One turn moves each row of this set onto another row. After a few examples, where does it send each row asked below?
k643: [ -4   6   3  11  13  17 -14 -17  -8   3  33 -18  -6  -7  -9   7  14   6
  23 -11  28 -11   3   2   6   2  -5  -3  -4   6 -25  24  -6 -25  18  13
  -6]
k223: [-10  -9  16  21  -5  -3   7 -14  -4 -15  12  16  -2  -5  12   1  22  -8
   2 -12 -14   6  -7 -15 -16  13  26  -3  -5   0 -41   2   8  -8 -11 -27
 -15]
k251: [ -3   4   2   7  10  16 -10 -18 -14   1  27 -12  -8  -5   1   8  19   9
  24 -20  32 -16   8  12   5   0  -2   0  -3   6 -24  16  -6 -23  23  14
  -7]
k869: [-10  -7   7  19   0  -4   7 -16  -4 -22   8  18   3  -4  16   6  18  -5
   5  -9 -15  -3  -6 -11 -10  15  23   4  -2  10 -41  -2   8 -12  -6 -24
 -15]
k190: [  6  -2  11  22 -17  10  -5 -10 -13 -24  35  -1 -17  -9  -7  18  29   0
   3  -5  18  -8  -1 -17  -2  -3   7  11 -13  10 -30 -11   5 -24   8  -2
   7]
k848: [ -4  -3  13  20 -14  -8  13 -21  -7 -20  11  14   4  -3  12   6  24  -7
  -2  -8 -13   1  -9 -10 -13  10  20   8  -6   6 -38  -4   8 -11  -8 -24
 -14]
k985: [ -9  -8  11  24 -14   0   5 -14  -7 -18   9  12  -4   0  11   3  23   0
   7  -8 -16   2 -12 -13 -18  18  25   7  -4   3 -48   2   5  -7  -7 -19
 -16]
k786: [-12  -6  15  22 -14  -4  12 -15  -9 -20   8  19  -1  -3  13   2  23  -3
   4 -17 -12   2 -10  -8 -17  13  27   4  -6   8 -40  -2  11 -12  -2 -14
 -20]
k794: [ 12  12  -4   9   1  10  -1 -13 -22  -4  24  18 -14   7 -21  -7  17 -30
  11 -24   2  13  16  -1 -20   3 -14   8 -13 -16 -32   5 -15  -8   2  14
  -1]
k631: [ 12   9  -2  12  -1   3  -5 -18 -20 -11  17  19 -13   9 -18 -11  14 -29
   6 -23  -5  20   9  -6 -28   4 -11  11 -16 -14 -36   6  -3  -8   0  14
  -5]
k772: [ -1   3   2   6  19  18 -18 -20 -10   4  32 -18 -10  -8  -3   6  14   2
  22 -15  33 -12   6   1   4   0  -6  -5  -4   4 -24  17  -3 -18  17   8
   0]
k198: [ 12   2  -2  16   3  -5  -5 -18 -19  -4  10  23 -12   8 -14  -7  16 -16
   7 -28  -6  24  17   1 -26   1 -12  10 -14 -21 -37  16  -6 -10   0   9
 -14]
k791: [ -5   3   0   6  21  -4   4 -32  -6   1   6  -2  20   4  16  -2  17   1
  11 -18  -3  -2   3  16  -9  12  10   1   6   1 -34  29  -2  -7   2  -9
 -28]
k333: [-13   0   5   7  13  -4   7 -28  -7   5   2   3  13   1  20  -4  14   5
  18 -24   1  -7   1  20  -6  12  11  -3   3   2 -31  26  -2 -11   8  -7
 -29]
k599: [ -1  -7   6  23  -7  14  -9  -5 -11 -29  31   7 -18  -9  -3  17  24  -2
   8  -4  12  -9  -1 -22  -1   2  14   8 -10  15 -35 -13   7 -24   8  -4
   6]
k961: [ 11   5   0  14   0  -4  -8 -18 -18  -8   7  20 -13   6 -16 -10  17 -13
   8 -29  -6  21  19   2 -28   1  -9   9 -14 -24 -40  19  -4  -8   2   7
 -12]
k384: [-10  -1  -4   5  25  -2  -1 -29  -4   1   4   1  14  -1  20   1  10   2
  18 -15   1 -12   4  14   2  12   7  -2   5   6 -31  23  -4 -13   5 -14
 -20]
k673: [ 12   6  -4  12   5   1   0 -13 -21   4  18  22 -12   7 -17  -4  21 -17
  12 -29   0  17  22   7 -18   0 -15   7 -11 -23 -33  15 -19  -9   2   9
 -10]
k833: [ -3  -3  14  23 -18  16  -4  -5 -15 -24  33   4 -21  -9  -6  13  27   1
  10 -12  20  -8  -2 -16  -6   1  13   8 -11  13 -32 -11   8 -24  14   8
   0]
k478: [ 11  16  -3  10  -1   8   2 -15 -23  -6  23  18 -14   2 -24 -10  19 -27
  16 -27   4  10  16   1 -21   4 -12   6 -11 -17 -34   4 -13  -1   5  15
  -3]
k206: [-11   2   4   4  23   0   2 -29  -4  12   8  -3  12  -3  17  -4  11  -3
  18 -19   3  -5   1  13  -4  13   7 -10   4  -3 -30  27  -5  -5   1 -16
 -21]
k156: [ -4   4   2   5  14  -9   7 -35  -5   4   4  -3  18   1  19  -1  13   1
  12 -16   0  -7   0  17  -2   9   3   0   3   2 -28  24  -3  -9   2 -15
 -22]
k526: [ -5  -3  11  20  -8  -2  11 -17 -10 -25  17  14   5   0   8   4  27 -10
  -3 -10 -16   5  -7 -13 -19  14  27   8  -2   8 -42  -2   9  -7  -7 -15
 -19]
k943: [  6   5   0   6  11   9 -11 -25 -11   0  28 -17  -3  -4   0  12  18   8
  17 -12  32 -15   8  10   9  -4  -9   5  -4   6 -21  17  -5 -23  18   6
  -1]
k457: [ 11  10  -2  11   1   3  -1 -12 -21   0  16  20 -12   4 -19  -8  23 -16
  15 -29   0  13  26   9 -18   1 -10   4 -10 -27 -36  17 -19  -7   3   6
  -8]
k359: [  5  -1   9  22 -10  18  -6  -5 -15 -27  42  -1 -15  -6 -12  17  33  -4
   4  -5  17  -5   4 -17  -6   0  13  11  -8  10 -34  -9   3 -21   8   5
   3]
k35: [-11  -2   6   3  18  -3   5 -27   4   2  12  -5  14  -3  23   2  15   5
  12 -18   0  -5  -3  13  -7  10   8  -5   1   5 -27  30   4  -3   3  -9
 -24]
k584: [  6   3  -3   6  18  15 -14 -20 -13  -1  32 -17  -1  -1  -3  11  22   7
  17 -14  29 -12  14  11   3  -1  -3   4   0   4 -26  22  -8 -21  18  12
  -7]
k801: [-14  -4  15  25 -10  -3  10 -13  -4 -15  15  14   3  -5   6   2  21  -5
   3  -9 -17   6 -11 -15 -13  15  26  -1  -6   3 -40   7   5 -13  -9 -19
 -20]
k676: [  0   4  -3   8  10  20 -15 -19 -12   4  28 -18  -9  -2  -2   7  16   9
  28 -11  28 -17   3   7   4   7  -4   2  -1   5 -31  20 -11 -15  19  11
  -3]
k326: [ 12  11  -3  11   2   6   1 -13 -24  -1  26  21 -14   4 -22  -5  18 -25
  13 -26   4  15  14  -1 -19   3 -15   7 -13 -14 -31   3 -15  -5   3  16
  -5]
k626: [ 12   7  -1  15   0   0  -3 -18 -21  -9  17  23 -14   6 -19  -8  14 -24
   8 -26  -2  22   8  -8 -29   4 -14  11 -15 -12 -36   3  -3  -5   1  16
 -10]
k294: [-10   1   0   8  13   1   3 -27  -6   8   3  -3  10   3  18  -3  14   6
  22 -15  -4  -8  -2  15  -5  19   9  -2   5  -2 -38  29 -11  -5   2 -12
 -23]
k983: [  1  -4   8  24 -16  19 -12  -6 -13 -22  34  -3 -24  -6  -9  13  25   3
  13  -4  16  -7  -7 -21  -9   6  11  10 -11  10 -41  -7   4 -18  10   5
   4]
k481: [ 12   8  -5   9   5   5  -3 -13 -20   2  18  19 -11  10 -16  -7  19 -22
  11 -26  -2  15  24   8 -19   1 -13   7 -11 -23 -33  17 -19 -12   1   8
  -5]
k167: [ -2  -2   4   5  14  13 -11 -15  -2  -1  34 -18  -6  -7   6  14  22  11
  17 -15  29 -14   7   8   3  -2  -4  -2  -5   7 -21  24  -1 -17  16   9
  -5]
k210: [ 12   4  -2  12   3  -2  -8 -18 -17  -6   9  20 -11  11 -13  -9  16 -20
   6 -25  -9  22  18   2 -27   2 -10  10 -15 -21 -38  18  -7 -13  -1   6
  -9]
k847: [  0  -7  14  23 -10  16 -14  -5 -10 -22  35   0 -24 -11  -8  13  25  -3
   7  -7  17  -1  -2 -26  -9   0  13   2 -13   7 -35  -8  10 -20   6  -4
   6]
k683: [-11  -6  15  17  -8  -2  13 -13   2 -20  21  11   2  -7  17   7  26  -6
   1 -11 -12   0 -12 -11 -15  12  23   1  -6  11 -35   2  12  -3  -8 -17
 -16]
k807: [ -4  -2  13  28 -15  15  -9  -3 -10 -22  38  -1 -19 -11 -14  13  25   0
   8  -4  13  -1  -5 -24  -5   2  13   4 -13   9 -35  -2   6 -26   7   3
   0]
k558: [ -3  -7  14  19 -12  15  -3  -1  -4 -23  43  -2 -17 -11  -1  20  31   2
   5  -8  17  -8  -1 -17  -5  -1  12   4 -12  12 -29  -4   7 -15   6   0
   3]
k895: [ 12  11  -1  13  -3   1  -5 -21 -21 -13  14  18 -14   4 -21 -13  14 -24
  10 -26  -2  18   9  -6 -31   4 -11  10 -16 -15 -38   6   0  -3   4  15
  -7]
k342: [-14   4   4   8  17  -1   4 -28  -3  10  10  -4  16  -2  11  -4  11   1
  18 -16  -2  -3  -2  12  -2  14   8  -8   3   0 -31  33  -6 -12   1  -9
 -27]
k501: [  0   0  -5   8  19  16 -16 -17 -10  -6  28 -11  -7  -7   1  13  15   6
  22 -11  28 -19  10   3  10   0  -4   2  -2  11 -26  12  -5 -24  20   6
   0]

k294 goes to k676
k326 goes to k626
Now find these:
k786 goes to k333
k794 goes to k631
k190 goes to k848
k478 goes to k895
k643 goes to k807
k847 goes to k223
k526 goes to k791
k558 goes to k683
k599 goes to k869

One turn moves each row of this set onto another row. After a few examples, where does it send each row asked below?
k813: [-11 -11  -4 -18  -3   9  -5  -1  -7  -7 -13   1   4   5 -25  -2  18 -12
  -6  -5 -17  11  26 -29  11  -7  11   2  -4   3   0   3 -27  -2  14   2
  -6 -18 -22   9  22   2]
k100: [-15  -8  -5 -11 -10  -4   0   6  18  15  -7   5 -11 -10 -16   4  13 -20
 -31   5  17  -6  19 -20  -1  -8  -3  10  -8 -12 -14 -21  12  15  -4   1
  -9  22  -4   3 -15 -14]
k214: [-14  14  -8 -34 -17  18   9   9  -4 -18  -6   6   0   4 -24   4  14 -14
  -3   2  -4   0  24 -25   1  -9   9 -15 -12   7  -3   7 -20 -20   7   4
  -8  -9  -8   2  13   8]
k64: [-11   4   0 -11  -2  -4   4 -14   9  10   6  -2 -11 -15 -34  -6  11 -25
 -25   0  17 -13  25 -12   9 -17   5 -13  -5 -18  -3 -24   4  -4   5  -4
  -5  18 -11   8 -16 -24]
k979: [-13  -2 -13 -15 -10   5   7   3  -5  -4  -8   5   5  -3 -12   5  15 -14
 -14  -8 -21   6  16 -33  14  -7  21  -7  -9   5  -8  -3  -4  -4   5   8
 -11 -16  -4   0  18  10]
k454: [-23  -7   2  -7  -8   5 -10  -8  -2   6  19  15  -3  13 -32 -29  -3  -3
   7  -3  -7  14   8 -15 -10  10  10   3  -5 -10 -13   2   4  -2  -5  -2
   2  30   4  34   5 -28]
k476: [-12   5  -1 -27  -3   7   0  -5  21  16  -6   0  -8  -1 -18 -12  16 -25
 -27  10  15 -14  20 -22  -6  -4 -13   6 -11 -13  -3 -22   8 -13   6 -17
   1  22 -16  15 -22 -12]
k403: [-21  -8  -1 -13  -4   2 -30  -7  12  -7   3  16  -7  18 -21 -23  13 -12
   8   3 -17  13  25 -15 -15  21   4  -1  -5   0  -9  -4  -7 -22   3   5
   8  22  17  30   6 -21]
k718: [-35  -9  11 -10 -11   1 -26  -4   5   7  19  28 -10  21 -21 -24  14  -2
 -11   1 -10  19  16 -21  -3   4   5   8   0 -12 -15   4  -7  -2   6 -10
   7  29  11  20   3  -9]
k334: [-16  10 -13 -20 -11   3 -11 -13  13  19   6  20 -12  -8 -21  -9  13 -19
 -31   6   8 -13  21  -8 -13 -13  -5  -8   5 -11   0 -23  12  -7   1  -4
  -7  19 -14   5 -10 -29]
k196: [-13  20   2  -8  -5  12 -18   3  16  -1 -13 -10   7  18 -18 -13   6  -9
  -6  -2  25  -6  26   6   9   4  -6   8 -24  -6  -5 -16  -9 -12 -12  11
   2  -2  -2  14 -10  -4]
k596: [-13  10 -11 -27 -11  -8 -16   6  12  11  -2   3 -10 -12 -21  -8   9 -25
 -31  -3   9  -1  28  -9  -3 -21  -8  -2  -3 -13  -2 -23   5  14   0 -11
 -14  10 -11   3 -12 -18]
k720: [-41  -4   5  -7 -11  17 -17  -9   1   3   6  19  -5  24 -17 -21  10   3
 -11   1 -16  10  15 -21 -14  14   7   2  -3  -4  -8  12  -1 -12   3   3
   1  24   3  25  20 -23]
k500: [-19  -1 -14 -15   8  16   0   1  -4  -9 -19   0  -7   1 -20   8  16  -9
 -14  -8  -6  -9  25 -26  -5 -16  11  -3  -6   3   5   3 -20 -16   9   5
   1 -17 -19  -3  16 -10]
k494: [-16  13  15 -18 -20  13  -7 -12   4   0  -7   2   9  13 -10 -14   4 -18
  -4  14   9  13   0   1  19  14   4  -1 -18   5   0 -16 -10 -20   3  10
  10  -8 -14  14   3   1]
k395: [-32 -20 -11  -4   2  -2 -16  -6   3  10   8  30   3  18 -18 -12  13  -4
   1   2 -13  15  13 -23   0  12   2   6   3  -5 -20  -5  -5  -1   1  -2
   3  18  24  22   4 -18]
k938: [-15  14   4 -11  -9   6 -20  -8  15   4   9  23  -8  16 -21 -24   1 -13
  11  15  20 -11  10   2  12   1   4   8 -13   3   0 -11  -9 -21  -2  -6
   6  -7  13   9  -1   0]
k849: [-21   1  -7 -10   0   9   7   6 -19 -12  -1  -5 -12   3 -23   0   2  -8
  -2  -9 -12   1  19 -36  16  -9  10 -12 -23   3   5   5 -19  -8   6   5
   7 -10 -11  12  16  -6]

k403 goes to k214
k500 goes to k334
Now find these:
k849 goes to k64
k596 goes to k718
k494 goes to k196
k979 goes to k100

One turn moves each row of this set onto another row. After a few examples, where does it send each row asked below?
k408: [  2  -3 -13   2 -16  -6 -13  10 -14  14 -11 -16 -10  -6]
k682: [ 3  1  4 17 -1 14 -9 13  9 16 -5 -3 10 -1]
k822: [  3   8   3 -19   2   8 -10  23   6   7   3  -4  15 -10]
k757: [-17   3   7  -8  25   4  -6  11 -13  -1 -13 -21   0   7]
k421: [ -6  -3   4 -16   1  16  -8  11 -18   0 -22  12  -9  -2]
k274: [-12 -13  11 -10   6   1  13   8  -9 -23  -9  -3  -6  -7]
k430: [ -3   2  -8  -7 -12  -5 -20  15   1  -8  -1 -29 -13  -4]
k281: [ -6 -15  -8  -7 -12 -14 -14  -2  15 -22  -7 -11   0  -3]
k760: [-10   0   1   0 -10   3  -9  -9   4  17 -26   6 -14 -12]
k55: [ -8  -3  -4  15   5  -1 -24 -15 -17 -10  -4  -2  -5 -10]
k504: [  4 -11 -10  -1  -7 -19  -9  -5   8  -3   0  -3  16 -16]
k127: [ -8  -2  -4  -6  12  -3   1   0   9  11 -23   4  23   2]
k529: [-14  -3  14 -10  11  -7 -13   1  17  -8   7 -23  -8 -13]
k633: [-15 -18   9   3  -7   3   4  12  11 -13  -7 -15   4  12]
k165: [  5  -8 -10   1  -1  -5 -22 -14   3 -11 -14  13  -3 -16]
k905: [-22 -15  12  -2   1   0 -15  -3  11  -6 -11 -19 -20   4]
k369: [-19 -12   8  -8   1  15 -14   1  -6 -16 -18   9  -2  11]
k664: [ -3  11   2  -7   1  -4  -6  -4  10  15  -7   1  -1 -30]
k963: [-12  -8   7   1   3  14 -22   0  11  -8  -8  10  16  10]
k924: [ -8  -3  -3  -8   3  -5 -17  -4 -12 -27  -6  -9 -18 -13]
k601: [-13   8   5  13   0   6 -22 -11  15  12  -7  -1  -1 -13]
k85: [-11 -12   9 -22   1 -10   1   4   5  -3 -12 -16 -21 -13]
k362: [ -5 -15  -2   4   8 -14 -17 -13   0 -20   5  -5   6 -12]
k313: [-12   9   2  -2  26   6  -5  -4 -11   4 -19   4  11  -5]
k999: [-16  -9   5 -14  25  -6   2   0   0 -12 -16  -6  12   4]
k882: [ -9  11  -3   0  12   7  -6  12  -4  21 -20 -11  11   5]
k69: [ -7  -8  -4   7  -1  -1 -21   2 -23  -3  -7 -18 -20  -1]
k936: [  1 -13   2   8  -1   8   3  -1   4   4 -20  18   6  -4]
k806: [  6   7   6   5  13  13   0   8 -11   6  -5   9   0 -21]
k398: [ -4   4   4 -27   0   8  -2  25 -13  -1  -8  -5  -4  -8]
k453: [-10   2  12   0   7   7   1  22  -4 -11   7 -24  -2  -4]
k396: [  7   9  -9   2   0   5 -26   3 -11   3  -8  -5 -16 -18]
k851: [  5 -15 -11  -9 -13 -19  -6  11   3   4  -3 -20   1  -7]
k617: [ 10  -3 -14   3 -15  -5 -23   5  16   8  -9  -6   2  -7]
k950: [-14  -7   1 -13  11  -4   1  15   7   5 -17 -21  12  14]
k302: [-10  -1   8 -10   2   7 -16  14  17  -8   7  -7  22   3]

k633 goes to k936
k664 goes to k529
k950 goes to k127
Now find these:
k504 goes to k362
k281 goes to k165
k822 goes to k302

